In the data rows, 500 means zero.
Here are some points, one per row:
np.array([513, 466, 422, 384, 524, 359, 553, 394, 739, 427, 538, 489, 378,
          413, 372, 671, 527, 479, 707, 646, 643, 381, 399, 577, 608, 344,
          336, 618, 647, 512, 379, 536, 537, 360, 548, 560, 535, 700, 257,
          728, 527, 466, 431])
np.array([535, 489, 501, 295, 462, 598, 593, 398, 457, 257, 433, 668, 562,
          395, 386, 531, 506, 590, 561, 411, 585, 478, 680, 387, 482, 276,
          478, 297, 353, 471, 563, 404, 629, 341, 697, 472, 357, 633, 479,
          394, 561, 485, 517])
np.array([461, 724, 338, 569, 374, 735, 514, 512, 553, 703, 490, 466, 590,
          363, 643, 453, 360, 545, 486, 480, 204, 656, 324, 641, 345, 349,
          481, 537, 585, 562, 569, 524, 628, 639, 609, 514, 459, 624, 542,
          645, 495, 564, 442])
np.array([561, 471, 463, 515, 501, 549, 369, 312, 367, 875, 629, 367, 326,
          536, 479, 763, 652, 647, 541, 511, 520, 585, 497, 524, 574, 587,
          476, 378, 481, 650, 561, 270, 465, 487, 593, 297, 625, 227, 570,
          293, 528, 429, 576])
np.array([471, 560, 356, 513, 565, 325, 390, 237, 392, 717, 584, 594, 418,
          542, 339, 412, 353, 511, 552, 570, 534, 452, 536, 316, 659, 668,
          506, 347, 545, 479, 601, 549, 614, 469, 280, 556, 404, 432, 653,
          501, 438, 519, 227])
np.array([225, 808, 526, 598, 529, 611, 321, 493, 428, 471, 597, 434, 203,
          592, 333, 366, 463, 438, 477, 436, 542, 646, 312, 558, 547, 375,
          474, 467, 455, 649, 478, 793, 509, 454, 514, 591, 697, 364, 445,
          330, 566, 365, 326])
np.array([315, 410, 508, 359, 500, 636, 571, 323, 398, 627, 440, 509, 334,
          457, 346, 573, 411, 465, 482, 500, 574, 607, 288, 603, 661, 704,
          467, 524, 244, 307, 353, 526, 400, 427, 378, 347, 331, 578, 523,
          607, 653, 595, 557])
np.array([507, 448, 711, 511, 356, 526, 475, 665, 577, 534, 391, 528, 491,
          522, 612, 628, 306, 571, 590, 396, 580, 490, 614, 482, 624, 696,
          512, 754, 506, 527, 443, 391, 523, 528, 550, 619, 382, 570, 299,
          193, 345, 545, 565])
np.array([468, 565, 377, 578, 274, 676, 508, 267, 753, 252, 277, 691, 164,
          388, 525, 479, 670, 455, 398, 574, 446, 296, 608, 475, 428, 600,
          479, 539, 549, 421, 414, 395, 517, 364, 136, 574, 487, 358, 636,
          565, 480, 479, 648])
np.array([490, 452, 596, 582, 610, 608, 761, 497, 406, 587, 612, 551, 539,
          434, 430, 512, 647, 562, 585, 464, 697, 426, 527, 457, 456, 251,
          500, 606, 544, 403, 511, 381, 534, 698, 232, 781, 666, 612, 603,
          664, 279, 579, 517])
np.array([495, 507, 355, 354, 534, 504, 450, 538, 538, 650, 403, 556, 785,
          642, 605, 436, 430, 442, 223, 700, 609, 649, 612, 432, 666, 397,
          467, 598, 485, 553, 416, 385, 391, 341, 541, 563, 550, 358, 460,
          324, 537, 578, 608])
np.array([529, 578, 567, 542, 490, 441, 355, 530, 391, 565, 643, 545, 404,
          405, 721, 470, 395, 414, 500, 509, 747, 611, 541, 487, 416, 743,
          590, 443, 540, 505, 409, 597, 584, 446, 637, 552, 705, 482, 812,
          619, 638, 460, 556])
np.array([423, 488, 443, 386, 579, 533, 516, 667, 399, 539, 492, 572, 431,
          448, 543, 684, 418, 418, 541, 500, 436, 505, 421, 217, 456, 518,
          830, 600, 646, 500, 682, 566, 288, 386, 526, 128, 569, 475, 416,
          143, 622, 637, 323])
np.array([599, 461, 695, 402, 439, 606, 497, 372, 516, 424, 414, 440, 313,
          348, 291, 424, 559, 437, 264, 554, 449, 615, 704, 428, 465, 651,
          415, 312, 745, 364, 581, 332, 377, 723, 538, 485, 520, 468, 335,
          537, 470, 457, 469])
np.array([712, 448, 385, 396, 521, 701, 359, 717, 280, 581, 422, 232, 469,
          475, 622, 464, 636, 533, 466, 598, 551, 372, 571, 586, 602, 633,
          510, 350, 505, 628, 546, 630, 397, 528, 448, 458, 425, 642, 589,
          532, 217, 556, 600])
np.array([557, 676, 325, 519, 470, 362, 533, 639, 496, 495, 215, 677, 428,
          629, 387, 581, 449, 425, 694, 628, 572, 659, 538, 493, 511, 542,
          641, 505, 280, 361, 578, 473, 693, 605, 586, 370, 527, 278, 292,
          604, 583, 520, 501])
np.array([497, 806, 422, 610, 569, 641, 584, 333, 756, 425, 877, 462, 363,
          636, 626, 496, 670, 337, 362, 430, 559, 355, 503, 436, 444, 663,
          546, 288, 456, 473, 278, 507, 524, 723, 439, 310, 503, 597, 531,
          486, 424, 439, 517])
np.array([314, 296, 492, 455, 522, 571, 593, 444, 532, 363, 541, 333, 373,
          537, 620, 425, 462, 468, 579, 488, 528, 777, 619, 379, 675, 426,
          518, 508, 335, 590, 664, 521, 390, 599, 399, 495, 453, 446, 515,
          657, 478, 401, 533])
np.array([579, 462, 543, 450, 296, 336, 754, 527, 404, 412, 530, 581, 469,
          394, 418, 517, 638, 486, 463, 527, 477, 414, 490, 383, 507, 440,
          383, 475, 311, 842, 346, 497, 310, 546, 607, 473, 535, 299, 478,
          502, 339, 655, 317])
np.array([314, 462, 529, 635, 595, 371, 351, 474, 498, 508, 652, 477, 656,
          536, 452, 335, 613, 734, 461, 583, 463, 515, 315, 451, 392, 719,
          654, 515, 397, 418, 640, 396, 590, 261, 614, 448, 556, 378, 438,
          651, 374, 531, 680])
np.array([464, 530, 696, 282, 519, 362, 320, 756, 470, 590, 464, 354, 716,
          679, 518, 414, 656, 496, 598, 413, 508, 630, 457, 521, 240, 480,
          354, 741, 600, 613, 620, 488, 721, 403, 413, 411, 290, 558, 668,
          552, 568, 484, 452])
np.array([459, 532, 314, 514, 653, 684, 364, 497, 372, 373, 541, 507, 738,
          678, 527, 485, 523, 566, 622, 364, 453, 379, 491, 525, 510, 646,
          452, 494, 666, 595, 380, 726, 450, 675, 540, 516, 574, 361, 587,
          640, 691, 358, 420])
np.array([373, 429, 367, 495, 507, 437, 555, 422, 341, 514, 413, 289, 411,
          609, 305, 567, 477, 177, 612, 402, 315, 461, 489, 239, 368, 480,
          555, 382, 529, 402, 273, 593, 516, 413, 693, 732, 509, 502, 501,
          456, 510, 566, 618])
np.array([463, 360, 556, 710, 402, 505, 212, 441, 769, 631, 549, 337, 714,
          423, 349, 557, 680, 376, 522, 570, 483, 542, 530, 504, 472, 479,
          687, 278, 328, 629, 457, 445, 387, 534, 498, 603, 607, 476, 679,
          378, 490, 347, 350])
np.array([755, 421, 645, 601, 656, 399, 380, 412, 423, 536, 467, 638, 473,
          448, 574, 462, 511, 455, 391, 314, 349, 636, 520, 779, 461, 418,
          743, 633, 548, 606, 480, 576, 565, 443, 547, 608, 253, 455, 491,
          467, 569, 511, 544])
np.array([590, 441, 636, 745, 520, 365, 422, 368, 446, 483, 528, 418, 532,
          677, 754, 553, 644, 591, 455, 728, 245, 370, 468, 556, 466, 510,
          312, 588, 507, 421, 506, 767, 628, 619, 575, 458, 695, 651, 686,
          397, 522, 324, 456])
np.array([366, 812, 494, 590, 611, 326, 169, 568, 360, 558, 401, 505, 437,
          502, 703, 492, 445, 533, 543, 541, 448, 399, 523, 429, 386, 475,
          478, 269, 460, 418, 461, 418, 148, 517, 348, 440, 360, 686, 463,
          663, 488, 263, 645])
np.array([426, 547, 475, 784, 610, 451, 492, 710, 503, 313, 808, 420, 354,
          392, 580, 431, 518, 444, 518, 476, 479, 547, 513, 533, 704, 546,
          213, 363, 509, 379, 441, 387, 573, 532, 387, 499, 475, 611, 718,
          534, 608, 736, 497])
np.array([611, 439, 595, 334, 560, 537, 622, 647, 549, 457, 494, 434, 405,
          518, 591, 521, 385, 552, 492, 601, 442, 506, 359, 587, 314, 443,
          525, 270, 412, 335, 404, 465, 472, 430, 341, 671, 533, 275, 436,
          494, 570, 561, 237])
np.array([564, 689, 524, 556, 555, 326, 820, 393, 525, 498, 438, 311, 589,
          428, 322, 479, 327, 596, 374, 395, 508, 451, 388, 661, 634, 499,
          620, 558, 510, 499, 604, 564, 418, 439, 464, 472, 670, 500, 587,
          380, 678, 424, 642])
np.array([387, 315, 474, 583, 229, 436, 282, 522, 541, 744, 623, 611, 579,
          822, 741, 227, 530, 378, 582, 339, 493, 362, 338, 656, 350, 535,
          457, 420, 624, 425, 683, 638, 447, 629, 475, 457, 501, 615, 395,
          388, 682, 432, 666])
Along one direction, these points spread out more than along any other. Take the direction at right angles to it along which they spread out most. Go by this last direction. How far along it is each point below, from 0 to 99? The average is 50, and the first point in the table lies past the average. One standard deviation of the points above along it is 16.
np.array([426, 547, 475, 784, 610, 451, 492, 710, 503, 313, 808, 420, 354,
          392, 580, 431, 518, 444, 518, 476, 479, 547, 513, 533, 704, 546,
          213, 363, 509, 379, 441, 387, 573, 532, 387, 499, 475, 611, 718,
          534, 608, 736, 497]) 78
np.array([599, 461, 695, 402, 439, 606, 497, 372, 516, 424, 414, 440, 313,
          348, 291, 424, 559, 437, 264, 554, 449, 615, 704, 428, 465, 651,
          415, 312, 745, 364, 581, 332, 377, 723, 538, 485, 520, 468, 335,
          537, 470, 457, 469]) 59
np.array([755, 421, 645, 601, 656, 399, 380, 412, 423, 536, 467, 638, 473,
          448, 574, 462, 511, 455, 391, 314, 349, 636, 520, 779, 461, 418,
          743, 633, 548, 606, 480, 576, 565, 443, 547, 608, 253, 455, 491,
          467, 569, 511, 544]) 34
np.array([314, 462, 529, 635, 595, 371, 351, 474, 498, 508, 652, 477, 656,
          536, 452, 335, 613, 734, 461, 583, 463, 515, 315, 451, 392, 719,
          654, 515, 397, 418, 640, 396, 590, 261, 614, 448, 556, 378, 438,
          651, 374, 531, 680]) 43
np.array([471, 560, 356, 513, 565, 325, 390, 237, 392, 717, 584, 594, 418,
          542, 339, 412, 353, 511, 552, 570, 534, 452, 536, 316, 659, 668,
          506, 347, 545, 479, 601, 549, 614, 469, 280, 556, 404, 432, 653,
          501, 438, 519, 227]) 56
np.array([387, 315, 474, 583, 229, 436, 282, 522, 541, 744, 623, 611, 579,
          822, 741, 227, 530, 378, 582, 339, 493, 362, 338, 656, 350, 535,
          457, 420, 624, 425, 683, 638, 447, 629, 475, 457, 501, 615, 395,
          388, 682, 432, 666]) 47
np.array([579, 462, 543, 450, 296, 336, 754, 527, 404, 412, 530, 581, 469,
          394, 418, 517, 638, 486, 463, 527, 477, 414, 490, 383, 507, 440,
          383, 475, 311, 842, 346, 497, 310, 546, 607, 473, 535, 299, 478,
          502, 339, 655, 317]) 46
np.array([497, 806, 422, 610, 569, 641, 584, 333, 756, 425, 877, 462, 363,
          636, 626, 496, 670, 337, 362, 430, 559, 355, 503, 436, 444, 663,
          546, 288, 456, 473, 278, 507, 524, 723, 439, 310, 503, 597, 531,
          486, 424, 439, 517]) 90
np.array([490, 452, 596, 582, 610, 608, 761, 497, 406, 587, 612, 551, 539,
          434, 430, 512, 647, 562, 585, 464, 697, 426, 527, 457, 456, 251,
          500, 606, 544, 403, 511, 381, 534, 698, 232, 781, 666, 612, 603,
          664, 279, 579, 517]) 67
np.array([459, 532, 314, 514, 653, 684, 364, 497, 372, 373, 541, 507, 738,
          678, 527, 485, 523, 566, 622, 364, 453, 379, 491, 525, 510, 646,
          452, 494, 666, 595, 380, 726, 450, 675, 540, 516, 574, 361, 587,
          640, 691, 358, 420]) 56
np.array([373, 429, 367, 495, 507, 437, 555, 422, 341, 514, 413, 289, 411,
          609, 305, 567, 477, 177, 612, 402, 315, 461, 489, 239, 368, 480,
          555, 382, 529, 402, 273, 593, 516, 413, 693, 732, 509, 502, 501,
          456, 510, 566, 618]) 47
